In the rows, 128 means zero.
One hidden turn or mirror swaps the rows below in pairs. Which row is each named row swapped with?
ful: [161 102  93 126 113 153 132 113  97  93 144 148 121 100 108 142 115 114
 118  99 172 120 143 131 160 157 115 133]
det: [157  38  85 120 118 136 124 156 137 118 134 104 119 133 131 122 101 109
 127 142 136 129 137 127 141 135 114 178]
bugiv: [167 117 100 126 143 117 122 117  88 125 131 160 124 128 119 130 132 124
 190 148 159 124 137 125 126 136 136 108]
zab: [169 151  88 115 155 132 113 115 145 127 138 174 119 145 105 125  81 112
 146 141 128 120 142 131 132 119 114 175]
sope: [139  75  98 125 126 155 131 126 128 140 150 126 103 159 114 131 105 128
  75 131 103 129 142 126 122 157 149 158]
zumas: [133  90 107 107 121 139  88 114  92  94 164 159 108 111 125 101 152  99
 124 128 116 122 127 153 149  94 137 135]
tasi: [131 137 121 110 123 135  96 134  72 122 122 116 127 115  85 123 108 123
 107 141 144 121 138 130 132  99 172 132]
nedub: [180 125 125  97 103 122 116 123 130 100 151 111 113 148  89 122 135  98
 157 124 100 141 170 126 135 102 133 100]
pas: [157  70  74 126  96 137 108 116  85 116 174 122 122 121  85 125  94 121
 111 128 136 133 147 131 134  96 123 137]
Lil: [137  53 117 113 118 136 178 118 155 116 126 161  99 119 104 123 121  85
 133 124 125 121 132 133 135 122 101 121]
Beba: [158 112  90 121 158 146 150 115 192 122 105 125 117 130 129 118 119 107
 157 122 141 122 134 129 139 102 114 153]
zuga: [147 144 158 124 126 139 127 124 131 116 143 145 103 128 140 123  73 119
 132 133 143 128 133 128 136 109 125 191]
kilu: [140 122 133 114 140 153  78 115  99 129 112 132 115 128 120 119 137  64
 158 142 145 117 135 137 135 124 107 102]
vubo: [144 162 120 113 149 141 125 129 178 111 133 123 102 124 109 109  80 131
 127 136 132 118 139 126 135 155 141 132]
tav: [126  75 106 138 109 167 137 129 127 121  92 135 126 154 102 121 115 108
 126 157 139 101 123 152 144 163 145 164]
lef: [164  94  97 120 143 152 119  87 125  68  96 136 106 112  92 144 112 100
 134 129 103 134 160 121 123 141 134 140]
Safa: [170 148 143 114 178 123  95 125  93 107 128 107 119 147 109 129 117 128
 141 130 136 127 135 121 123 136 141 138]
Fak: [151 101  92 135  88 120 127 146 103 123 123 170 123 129  90 129 107 114
 133 137 175 126 150 121 137 166 114 144]
lavil: [142 135 143 115 145 139  81 128 170 131 120 115 119 129 132 162 100 121
 143 152 135  93 129 127 149 105 127 142]
lumu: [155  44 119 119 118 143 124 152 145 110 103 132 101 124  80 103  89  77
 132 149 138 134 142 132 135 100 138 131]
zop: [158 117  78 112  98 154 105 137 191 115 122 115 117 124 109 116 135  83
 120 119 127 104 136 139 137 145 142 119]
linu: [188  98 120 109 109 112 125 147 150 145 133 100 115 156 106 123 120 102
 160 136 124 127 148 130  79 132 129 137]
Moda: [137  78 144 122 143 134 115 120 197 115 151 148 120 132 122 125 155 102
  98 132 141 127 134 126 147 107 128 126]
voz: [170 105 116 125 150 131 104 128 132 101 139 121 125 111 130 158 148 151
  84 151 127 130 115 102 128 104 134 144]
Zoso: [172 149 128 106 122 118 131 132 151 118 127 115 143 149 107  99 113 106
 139 150 167 119 137 126 101 157 112 136]
Rokiz: [161 101 119 138 135 122 122 141 141 164 148 128 100 135 142 143 109 122
  99 130 146 153 151  84 114 102 149 138]
Zavom: [143  68 124 158 124 126 103 118 135 118  94 140 123 121 120 120 119  98
 145 145  81 133 167 151 116 120 130 125]
Goze: [156 103 123  65 121 151 129 141 150  82 143 128 131 154 106 132 140 122
 137 159 160 130 123 100 143  99 148 149]
voru: [134 145 139 120 109 128  83 126 106 121 115 160 105 104  97 124 128 106
  89 144 126 127 144 132 147 103 130 160]
Taner: [144  58 131 109 143 147 118 122 117 125 154 200 131 148  99 124  91 101
 137 136 147 114 139 127 134 146 156 123]
bises: [139 140 151 174 118 145 119 124 139 128 120 148 124 124 132 117 106  97
 152 142 114 114 121 139 138  79 137 125]
Dakod: [179 101 110  95 121 105  99 130 124 141 182 134 120 135 143 108 124  90
 129 111 162 141 131 128 107 111 117 121]
raf: [154  99  93 105 113 149  82 139 134 124 167  90 113 130 100 112 106  98
 146 148 165 111 138 122 133 158 111 117]
nupot: [155  69 114 113 151 125 149 131 129 119 141 156 108 143 107 129 133  99
  99 134 145 130 135 126 133  98 112  72]
gis: [157  74  83 143 111 164 158 128 123 128 137 156 116 142 100 121 118  66
 158 137 133 134 126 127 134 110 126 170]
Bub: [158  70 100 116 119 136 134 121 160 115 177 158 112 127 131 123 139 111
 120 147 128 141 137 133 123 102 194 138]
tov: [150 125 116 124 122 151 138 141 120 132 114 173 133 126  82 103 138 118
 133 148 120 127 143 140 193 138 156 135]
fima: [146  82 132 119 126 144  95 136 118 117 161 165 114 132 103 116  48 123
 120 136 142 118 142 131 126 109 155 101]
duf: [110  76 100 166 119 157 107 138 128 127 126 149 113 132 122 102 115 137
 116 157 102 126 164 157 137 133 128 142]
Nov: [151  84 119 115 102 143 166 141 127 113 127 152 155 161  95 105 103 102
 124 128 159 107 107 139 146 156 136 150]
Pekib: [161 139  99 135 145 140 108  93 126 107 112 128 127  90  83 143 111 131
 129 150 151 112 140 134 151 106 122  99]
guva: [167 107 154 130 110 128 110 101 154 104 118 150 125 139 117 184  88  94
 141 122 119 122 144 122 130  98 120 128]
suma: [169  77 106 116 110 134 122 159 104  83 150 170 138 134 125 130 143 131
 145 128 138 152 122 112 136  95 138 147]
tir: [159  91 110 107 145 128 111 131 163 121 154 196 112 140  92 130  83  95
 162 128 136 120 142 128 127  91 125 151]
tesud: [148  96 109 117 129 141 102 128 149 114 114 124 116 121 107 130 199 130
 140 137 137 128 142 124 131 120 153 106]
bili: [129 121  72 121 147 128 133 120 141 123 111 111 118 143 118 126 111 121
 168 142 136 120 130 117 127  76 146 167]
Pev: [116 134 114 123 112 117 146 128  85 132 138 160 103 137 125 122 101  97
 122 106 122 121 143 124 117 121  97 145]
Fis: [141  75 119 135 105 152 112 132 151 171 149 110 129 159 142 120 103 118
 135 132 108 127 147 150 132  88 144 143]
mizur: [138  78 164 118 157 162 117 120  97 121 143 109 122 125 106 124 148 123
  85 140 151 115 141 133 133 105 133 130]
vimi: [172  86 155 116 114 145 111 122 107 122 121  97 109 145 158 117 124 105
 118 136 145 109 135 136 124 139  98 108]
rupot: [147 119 145 113 136 130 112 116 115  72 106 145 103 104 113 106 114 106
 153 125  88 123 158 132 102 126 140 145]
daru: [147 100  81 135 124 155 147 143 120 157 148 124  97 145  92 117 136 128
  98 137 159 117 139 123 151 164 125 135]
dar: [177 124 121  94 116 138 138 128 120  81 157 106 157 136  94 124 115 116
 157 120 166 108 136 132 120 144 121 140]
kago: [139 182 114 118 114 122 122 127 137 120 155 112 124 126 119 119 123 126
  89 131 121 127 135 129 139 122 133 146]
gav: [128 140 186 120 123 154 137 117 111 123 119 119  95 122 111 130 125 111
 124 131 124 131 149 126 132 110 126 166]
Loniv: [167  82 111 136 124 173 137 106 143 100 148 119 140 124 108 160 122 129
 121 113 115 111 126 160 179 113 125 119]
dori: [165 120 112 138 139 122 111  95 150 132 127 121  79 132 136 107 121  86
 157 124 136  98 145 132  99 135 149 107]
gefus: [160  78 106 146 115 165 114 117 139 154 152 131 119 124 159 124 104 112
 136 127 130 117 136 175 172 112 124 136]
kif: [126  69 106 101 132 168 117 153 114  83 175 139 125 132 113 129 131 119
 112 122 148 127 129 159 139 155 128 130]
pof: [140 111 107 117 155 128 139 131 109 127 140  76 114 136  91 115  74 106
 147 136 145 132 136 120 121  80 128 128]
nuvo: [163 116 165 117 112 104 125 112 138 142 125 134 124 150  93 118  99 102
 153 139  93 124 139 117 140  90 155 127]
dumot: [143  77 151 122 116 169 119 129 139 127 157 139 109 146 109 123 167 134
  78 138 134 124 141 126 129 120 124 159]

linu swaps with Moda
kif swaps with Safa
zumas swaps with bugiv
sope swaps with vubo
Dakod swaps with tesud
pof swaps with Loniv
mizur swaps with dar
zop swaps with Rokiz
Fis swaps with Beba

